T: 3 groups of rows, each row roughly a mix of its group's hidden directions:
T (81 x 10):
5.5 -35.0 -5.6 -13.5 24.0 -28.5 -32.8 17.6 24.1 12.3

15.7 31.2 -5.7 -40.8 32.6 -3.7 -20.6 -6.3 -2.7 22.4

5.8 -18.9 -17.6 37.7 -26.8 -5.3 33.9 17.8 6.5 24.4

-7.2 8.0 -44.9 -22.6 20.6 26.7 -32.1 -1.2 -2.6 -12.3

-21.6 3.5 13.7 24.6 -24.9 24.0 37.6 -14.8 1.6 -29.4

23.9 26.0 4.6 31.6 -7.3 -42.7 -5.0 19.2 -11.3 17.6

-18.5 -29.9 14.5 18.8 27.7 10.0 -31.3 30.3 19.6 4.0

3.5 -12.9 -26.6 20.4 -25.5 -31.8 35.8 6.1 25.6 5.8

1.4 -10.1 -34.3 0.8 -16.9 -22.8 48.7 -17.8 -11.4 -8.5

-20.6 49.4 24.5 -15.0 -14.1 -5.6 -23.6 -7.9 0.8 -20.8

-4.5 -21.7 -26.9 24.4 -37.9 13.3 37.9 -9.2 2.1 -4.6

2.1 -6.8 -31.2 40.6 2.4 29.3 12.4 18.9 -29.5 7.3

11.0 23.7 26.5 -18.8 37.2 -21.7 -15.8 -31.9 6.8 -8.2

2.2 29.9 30.6 -36.5 -0.4 -26.1 11.8 -31.2 3.8 -1.3

-15.8 18.4 24.9 -9.7 -15.9 -6.2 27.0 -23.2 -7.4 -45.3

-17.2 -1.3 5.0 -12.1 31.5 40.5 -36.8 1.2 -15.3 -16.6

5.9 38.7 38.9 -4.7 -11.5 -30.1 -15.2 -0.9 23.9 7.3

0.6 16.7 27.3 -44.8 28.2 -16.0 -24.2 -17.1 3.0 -2.6

19.9 0.1 12.7 4.1 6.3 -25.1 -32.9 27.6 26.5 34.3

23.1 -10.4 13.7 -43.4 26.3 -10.4 24.2 -27.6 -10.2 2.1

22.9 10.0 -4.2 41.0 -14.5 -21.9 -9.3 24.7 -2.5 35.5

-27.0 -32.4 -8.0 -10.8 17.7 45.9 -0.9 -1.0 10.0 -22.2

-16.2 22.2 8.8 -28.1 8.4 20.0 -27.1 -22.5 -10.1 -39.1

16.3 -15.8 -29.5 -27.8 17.4 -33.3 14.0 -13.6 -31.3 -6.6

20.4 -5.2 22.9 20.3 -10.7 -41.2 4.2 19.0 15.0 34.3

22.7 6.6 -33.7 4.5 -19.5 11.7 23.4 -13.7 -30.8 32.4

-2.8 -2.8 -9.2 -21.0 -4.6 41.5 7.5 -1.8 -35.6 -36.9

32.9 15.9 7.7 22.0 0.2 -6.4 48.8 6.9 -24.3 5.2

-26.8 30.7 -1.6 32.2 -17.0 5.3 -37.3 10.0 13.9 -16.6

9.3 6.0 -11.3 43.3 -31.0 1.0 43.1 0.7 -4.9 0.7

5.1 13.8 30.4 -6.9 5.2 -29.4 -34.5 12.3 36.7 14.3

-22.5 -12.1 5.2 30.1 30.1 15.6 -14.7 33.5 2.8 -29.8

13.1 4.3 18.0 30.8 -30.4 -30.8 35.2 2.9 9.5 17.3

2.9 3.4 -4.2 2.3 29.1 19.1 -39.1 26.4 21.1 32.3

-22.8 48.6 15.0 8.6 -23.3 -5.6 -17.1 -15.7 9.0 -24.3

-16.4 23.7 -21.1 -7.3 1.4 48.4 -10.6 -15.5 -11.2 -28.6

-9.4 -3.7 27.6 -45.2 11.4 15.9 -32.7 -4.0 20.2 -13.8

2.0 -30.6 20.6 -29.6 30.2 -19.4 -31.2 15.3 7.7 13.1

-7.4 -22.9 -12.4 -22.7 29.7 31.4 -34.5 -3.0 -9.5 -24.0

-24.8 -1.6 -1.8 -14.9 2.7 55.4 14.7 -18.2 -1.6 -22.4

-4.7 -2.1 -62.0 29.7 1.2 3.2 7.7 11.0 5.0 -0.5

-22.9 8.6 -1.3 -20.6 10.2 21.0 -42.1 -19.4 1.5 -35.3

1.6 -7.3 -20.1 16.4 9.7 26.3 2.9 -40.8 -3.3 -42.1

19.8 -43.6 -25.6 26.2 6.6 3.5 28.2 7.3 1.1 20.8

10.1 -12.2 -18.9 50.3 -20.3 -5.2 32.7 5.4 9.3 14.2

-1.2 -15.1 20.4 15.8 29.8 -0.1 -41.3 31.1 9.3 20.6

17.9 -7.1 22.7 22.7 -5.7 -34.6 -6.0 24.5 23.5 33.9

-10.9 34.1 -23.5 24.9 -20.4 38.1 -5.0 -1.2 18.4 -16.9

-20.1 -7.7 -8.9 57.6 -8.8 15.3 25.4 10.1 -0.1 -7.6

1.1 -49.5 -15.9 -25.2 10.2 -34.4 3.6 -8.2 -1.5 -16.1

5.2 36.3 33.3 15.9 6.1 -32.9 -23.4 20.3 13.9 0.8

6.6 27.2 -8.4 -23.6 26.0 35.0 -23.7 0.6 6.5 32.6

6.3 -1.0 0.2 -7.8 -36.3 -7.4 56.0 -17.3 -6.6 3.6

14.8 -7.6 -9.9 39.8 -10.2 -35.9 20.7 18.2 6.7 28.5

21.7 -0.9 34.0 -2.4 17.3 -23.4 -30.1 18.7 -4.0 35.0

18.0 10.2 -21.8 -2.3 24.9 13.3 -28.5 17.4 1.8 46.4

-7.3 -24.0 15.2 6.7 2.4 0.3 -35.9 21.5 44.6 18.0

16.1 21.9 5.3 16.9 -38.2 -19.9 42.3 -14.9 -3.4 6.7

-21.0 -8.3 -9.4 -30.3 13.8 46.9 12.5 -20.7 -4.2 -21.6

-2.0 29.4 41.8 -10.7 -27.4 -26.7 0.3 -14.9 22.3 -7.3

-16.0 19.9 20.1 -28.1 18.6 -1.8 -50.3 15.6 1.1 -2.5

-7.5 31.0 10.7 16.0 -31.7 29.7 32.4 -17.2 -14.9 -11.4

-32.2 4.5 -11.2 25.7 -16.6 1.0 -43.0 -0.9 30.9 -6.7

-5.0 39.8 40.9 -12.5 4.0 -7.7 -23.9 1.2 29.8 0.3

-13.3 -3.4 -14.7 -9.0 4.7 43.6 -23.4 4.4 -23.1 -38.2

-26.9 -32.3 13.9 -20.3 33.5 23.6 -18.1 0.8 -12.6 -20.8

27.8 5.4 0.9 -20.5 -22.5 -46.7 21.8 -8.8 9.0 20.5

13.9 21.6 30.0 1.7 -25.4 -40.1 -12.1 -1.2 24.2 20.6

30.4 22.1 -23.1 27.9 -4.6 -24.4 -3.2 13.5 -8.7 37.0

-26.4 0.8 -2.7 -26.3 -0.4 38.6 1.0 -21.1 3.5 -40.4

-21.3 16.1 -2.4 -13.8 -15.0 39.4 11.2 -24.5 1.4 -39.5

-15.3 -23.5 -17.3 11.8 -13.2 32.0 34.6 -11.3 -22.3 -27.0

-2.1 17.5 25.7 -34.7 32.9 -16.7 -34.9 -12.3 7.6 -0.4

-18.4 4.3 18.0 -21.0 19.0 41.2 -21.6 -12.8 -21.8 -26.2

1.4 -16.4 -10.8 1.5 -28.9 -34.0 39.1 -3.0 32.3 -0.7

-20.2 -5.9 -13.1 -19.9 -20.4 25.0 5.7 -39.0 -0.3 -37.0

-3.2 -3.8 14.7 -48.3 30.5 -7.8 -25.5 -26.1 7.2 -5.4

-0.6 -9.8 28.0 14.8 -2.8 -40.6 -26.5 22.0 32.2 -0.4

-11.4 26.0 2.8 -9.0 -25.0 10.3 18.2 -39.2 -6.6 -37.8

-25.7 -14.0 4.8 -29.8 22.9 16.1 7.9 -14.1 -1.2 -46.4

6.9 -40.7 -16.3 6.5 25.6 10.4 -18.7 36.6 -2.3 22.5

one row of each group, then the others: which group is each in?
-21.8 -1.7 -14.2 -12.0 6.9 31.2 17.7 -24.6 -32.3 -34.0 -> U
27.8 12.4 -29.8 24.1 1.5 -4.2 -1.5 15.5 -24.9 41.1 -> X
0.2 24.6 23.8 -33.9 30.9 -4.4 -25.2 -24.4 -4.1 -20.5 -> J

31.9 -27.6 -9.8 12.0 33.5 10.2 15.8 27.0 -23.3 14.3 -> J
7.0 -21.5 54.4 -21.2 11.3 -25.3 -7.8 3.1 -3.4 14.1 -> U
-11.7 -0.4 -5.9 -49.3 24.4 34.9 -4.0 -21.7 6.2 -5.5 -> X
3.8 -21.6 30.3 -21.4 -19.0 -36.7 24.0 -4.0 28.4 2.1 -> U
-17.0 29.5 -8.0 45.5 -31.6 11.8 -7.0 9.8 1.3 -19.9 -> J
14.9 7.9 -24.7 23.3 21.0 17.5 -21.3 27.1 -8.1 39.0 -> X
17.4 -0.4 23.7 -24.9 7.9 -38.9 23.1 -8.9 9.4 34.9 -> J
1.0 28.4 19.0 -51.1 16.2 -12.9 -13.2 -20.1 12.8 -3.1 -> X
-11.2 -34.2 -19.2 -16.1 1.9 0.5 29.4 -19.8 -23.0 -35.5 -> X
